m = [138 131 120 136 134 121 133 130 150 146 117 132 148 103 145]
m[0]	138
m[5]	121
m[14]	145
m[1]	131

data =
[[119 140 117 121 118 136]
 [123 140 119 117 117 137]
 [119 140 120 119 118 135]
 [120 139 116 120 115 136]
 [120 141 120 118 116 138]
 [138 119 135 133 136 120]
 [117 137 120 119 119 136]
 [142 111 139 144 145 114]
 [145 110 144 140 146 115]
 [117 138 114 121 119 137]
 [145 109 149 148 149 111]
 [136 116 136 137 141 119]
 [119 139 120 118 117 139]
 [146 107 145 148 147 106]]
data[0, 0] => 119
data[-9, 3] => 133
data[-4] => [145, 109, 149, 148, 149, 111]
data[1, -2] => 117
data[0, 1] => 140
data[-6] => [145, 110, 144, 140, 146, 115]
data[5, -4] => 135
data[2, 2] => 120
data[5, 5] => 120
data[4] => [120, 141, 120, 118, 116, 138]
data[2, 0] => 119
data[1, -3] => 117
data[6, 5] => 136
data[-13] => [123, 140, 119, 117, 117, 137]
data[8, 2] => 144
data[-8, -6] => 117
data[11, -4] => 136
data[6] => [117, 137, 120, 119, 119, 136]
data[-9, -2] => 136
data[1, -1] => 137
data[-5, -6] => 117
data[-2, -2] => 117
data[5, -6] => 138
data[-5, 3] => 121
data[-1, -6] => 146
data[-7, -6] => 142
data[0, 5] => 136
data[-14, 3] => 121
data[8, 0] => 145
data[:, -3] => [121, 117, 119, 120, 118, 133, 119, 144, 140, 121, 148, 137, 118, 148]

arr =
[[127 131 126 126 126 126 127 136 122]
 [127 130 126 126 126 126 127 135 123]
 [132 127 131 131 131 131 130 123 134]
 [127 130 126 126 127 127 127 133 124]
 [147 137 124 134 140 138 136 142 142]
 [148 137 125 134 140 139 137 142 144]
 [127 130 126 126 126 126 127 134 123]
 [150 139 123 134 141 140 138 146 144]
 [130 126 131 131 130 130 130 120 133]
 [127 131 125 126 126 125 127 135 122]
 [151 139 124 135 142 140 138 145 145]
 [127 130 126 126 126 126 127 134 124]
 [127 130 126 125 126 126 127 135 122]
 [127 131 126 126 127 126 127 135 123]]
Indices start at 0.
(0, 0): 127
(6, 6): 127
(7, 1): 139
(8, 7): 120
(2, 2): 131
(9, 2): 125
(3, 4): 127
(1, 8): 123
(9, 8): 122
(12, 3): 125
(7, 5): 140
(5, 7): 142
(13, 8): 123
(10, 5): 140
(0, 5): 126
(12, 7): 135
(4, 1): 137
(6, 7): 134
(3, 0): 127
(9, 0): 127
(10, 8): 145
(9, 7): 135
(13, 4): 127
(4, 2): 124
(0, 4): 126
(12, 0): 127
(13, 5): 126
(5, 0): 148
(7, 3): 134
(2, 3): 131
(2, 1): 127
(5, 8): 144
(1, 6): 127

a = (134, 125, 106, 114, 124, 120)
a[0]	134
a[-1]	120
a[3]	114
a[4]	124

grid = (133, 112, 146, 105, 129, 133, 109, 141, 138, 108, 125, 142, 125, 131, 129)
grid[-15] => 133
grid[-7] => 138
grid[4] => 129
grid[-5] => 125
grid[6] => 109
grid[-10] => 133
grid[-12] => 105

X =
[[107 128 129 136 127]
 [114 135 118 134 115]
 [131 141 117 126 127]]
Rows and columns are counted from 0.
(0, 0): 107
(0, 2): 129
(2, 1): 141
(2, 0): 131
(1, 4): 115
(1, 2): 118

W = (132, 132, 132, 125, 132, 145, 145, 132, 149, 122, 133, 148, 131)
W[-13] = 132
W[-11] = 132
W[10] = 133
W[-5] = 149
W[6] = 145

x = [119 120 121 119 123 154 108 130 133 116 132 125 117 156 149]
x[-15] -> 119
x[-11] -> 123
x[5] -> 154
x[6] -> 108
x[9] -> 116

A =
array([[123, 107, 129, 126, 114, 130, 133, 132, 129, 130, 131, 133],
       [123, 110, 127, 128, 115, 128, 132, 132, 128, 131, 131, 134],
       [123, 106, 130, 125, 114, 131, 134, 130, 131, 128, 133, 131],
       [121, 136, 113, 133, 119, 119, 132, 128, 128, 125, 119, 130],
       [128, 128, 128, 128, 128, 128, 128, 128, 128, 128, 128, 127],
       [144, 136, 129, 122, 119, 123, 123, 132, 122, 124, 128, 132],
       [135, 134, 126, 124, 118, 122, 127, 128, 122, 123, 129, 130],
       [130, 129, 128, 126, 125, 126, 127, 129, 126, 127, 128, 129]])
A[0, 0] = 123
A[0, 11] = 133
A[4, 0] = 128
A[4, 10] = 128
A[0, 9] = 130
A[6, 8] = 122
A[6, 1] = 134
A[5, 1] = 136
A[6, 4] = 118
A[6, 5] = 122
A[:, 4] = [114, 115, 114, 119, 128, 119, 118, 125]
A[2, 10] = 133
A[4] = [128, 128, 128, 128, 128, 128, 128, 128, 128, 128, 128, 127]
A[4, 6] = 128
A[:, 6] = [133, 132, 134, 132, 128, 123, 127, 127]
A[2, 4] = 114
A[7, 5] = 126
A[6, 0] = 135
A[0, 2] = 129
A[:, 5] = [130, 128, 131, 119, 128, 123, 122, 126]
A[0, 10] = 131
A[:, 7] = [132, 132, 130, 128, 128, 132, 128, 129]
A[1, 7] = 132
A[3, 8] = 128
A[5, 9] = 124
A[:, 11] = [133, 134, 131, 130, 127, 132, 130, 129]
A[:, 9] = [130, 131, 128, 125, 128, 124, 123, 127]
A[5, 11] = 132
A[7, 0] = 130
A[0] = [123, 107, 129, 126, 114, 130, 133, 132, 129, 130, 131, 133]
